In the rows, zero is written as 128.
Families of rows that turns and mirrors carry onto each other, the same ones carrying the whole set onto itself: the rest of each named row's family, in list order:
8 families of 4 rows:
Q_342: [163 172 137 138 107 119 126 116 121 102 103 119 126 105 121 147 125 125
 130 135 119 137 129 105  98 136 118 123 114 123 142 160]
Q_808: [145 161 138 135 125 128 122 122 111  87 108 133 131  91 129 139 114 152
 143 121 134 127 116 125  95 143 112 116 111 130 152 143]
Q_493: [142 120 138 175 135 110 148  98 127 114 101 129 137  83 112 147 124 173
 128 118 140 133 145 104 123 128 150 110 100 140 130 139]
Q_966: [145 124 145 162 116 127 101 127 143 103 136 123 130 110 140 146 108 117
  96 135 158 177  92  94 161 145 124 133 115 137 144 136]
Q_542: [139 111 150 160 129 121  84 125 153 118 131 125 121  95 151 140 118 148
 107 147 139 181  91 112 143 131 124 152 131 121 147 133]
Q_549: [149 165 128 140 119 135 125 110 123  97  97 133 124 103 128 144 130 121
 141 113 121 145 121 128  90 125 121 145 135 127 142 139]
Q_811: [136 110 160 147 138 132  96 105 147 130 109 145 117 101 142 139 122 143
  89 135 134 176  89  99 168 139 131 124 129 136 151 124]
Q_435: [162 162 106 150 139 132 136 119 122 100  94 129 129  94 122 156 128 150
 130 135 103 134 101 117 107 115  97 118 112 126 147 142]
Q_553: [142 126 162 171 122 136  98  89 141 111 111 120 121  96 137 128 129 123
  97 142 148 164  97  99 176 146 119 129 123 140 150 143]
Q_61: [137 131 144 162 133 115 134  86 132 117 102 149 143 116 126 130 125 178
 139 116 115 126 149 108 109 124 145 120 126 137 117 133]
Q_991: [138 112 155 174 118 123  94  93 161 125 125 130 126 102 143 147 136 130
  84 142 158 156 108  99 151 140 130 150 141 134 154 130]
Q_196: [156 128 145 169 149 128 127  92 126 106 107 150 125 118 127 135 131 184
 134 146 126 127 128  99 119 124 155 116 123 130 107 153]
Q_590: [158 172 131 134 134 132 120 127 136 102  96 125 128  91 139 147 126 135
 143 129 134 126 127 133 107 120 120 124 122 148 147 133]
Q_436: [146 109 123 149 136 100 135 111 148 107 118 149 152 112 146 165 126 135
 102 115 132 128 102  83 169 131 104 133 168 135 146 122]
Q_271: [134 102 123 163 134 103 139 122 118 110 148 137 143 117 131 138 104 141
  99 119 132 144  91  71 165 126 118 131 147 141 129 137]
Q_737: [130 112 129 165 129 106 142  99 118 103 124 125 137 108 135 136 127 139
 112 115 122 126  81  80 171 127 102 126 168 143 142 155]
Q_777: [140 102 120 159 127 105 144 117 137 104 115 135 125 118 158 154 133 140
  97 114 125 136  70 103 165 122 104 124 155 145 141 130]
Q_945: [122 118 131 152 151  96 139 117 137 109 136 135 129 100 142 138 132 123
 100 117 119 135  97  85 159 130  98 149 170 130 148 135]
Q_996: [129 108 152 149 127 121 116 106 159 132 119 134 121  96 161 140 129 120
 104 150 142 157 107  91 160 153 136 134 124 133 152 112]
Q_23: [136 118 150 171 118 111 105 109 146 125 134 140 100  90 142 145 138 143
  99 149 152 166  98 104 173 132 111 142 124 125 149 121]
Q_273: [145 141 142 174 143 107 130  91 125 116 104 147 130 100 117 136 111 160
 129 133 115 127 139 113 104  99 161 134 134 148 139 143]
Q_355: [160 118 130 167 142 119 137  96 117  93 112 138 131  94 102 133 115 165
 143 140 125 126 147 101 116 119 151 139 122 136 128 155]
Q_941: [130 104 126 140 137 110 142 110 132 110 150 134 140 116 135 152 122 142
 107 128 119 134 110  98 184 122 108 143 155 133 146 117]
Q_256: [142 160 120 133 123 133 125 134 131 101  96 127 149  89 109 148 123 129
 120 120 114 123 118 115 110 146 108 115 111 139 140 146]
Q_318: [148 147 140 160 137 123 137  90 122 100 122 141 135 106 115 135 123 175
 116 117 125 110 140 115 121 116 159 115 101 136 121 141]
Q_850: [145 128 134 177 140 140 130  90 130 125  96 134 121 100 116 152 118 182
 129 143 114 143 124 110 112 118 146 118  99 121 126 142]
Q_182: [134 141 141 176 144 117 116  97 114 112 105 158 120 106 110 148 131 168
 121 114 122 136 140 103 102 116 157 126 109 122 136 127]
Q_925: [172 174 129 134 135 129 122 123 118  91  99 132 123 105 143 142 143 140
 137 140 128 141 108 108 105 128 107 111 127 129 137 149]
Q_168: [122 110 133 155 125 117 123 117 140 106 144 139 127 106 137 159 130 147
  93 130 107 134  86  89 164 125  96 134 172 132 133 133]
Q_683: [139 159 121 151 133 131 118 131 115  85 104 135 115  98 128 160 133 133
 126 124 119 118 112 119  86 120 128 127 124 140 151 131]
Q_460: [149 113 127 160 134 103 140 120 127 119 138 130 132 116 146 146 123 146
  79 122 117 137  93  97 151  99 101 146 164 128 119 129]
Q_836: [133 119 152 154 104 113 103 107 151 126 135 127 132 115 147 158 118 135
 106 155 146 158 106 111 167 143 114 135 125 131 167 117]

The rest of the family of Q_168: Q_808, Q_23, Q_318
The rest of the family of Q_273: Q_549, Q_436, Q_996
The rest of the family of Q_777: Q_342, Q_811, Q_355
The rest of the family of Q_271: Q_966, Q_435, Q_850
The rest of the family of Q_460: Q_493, Q_542, Q_256

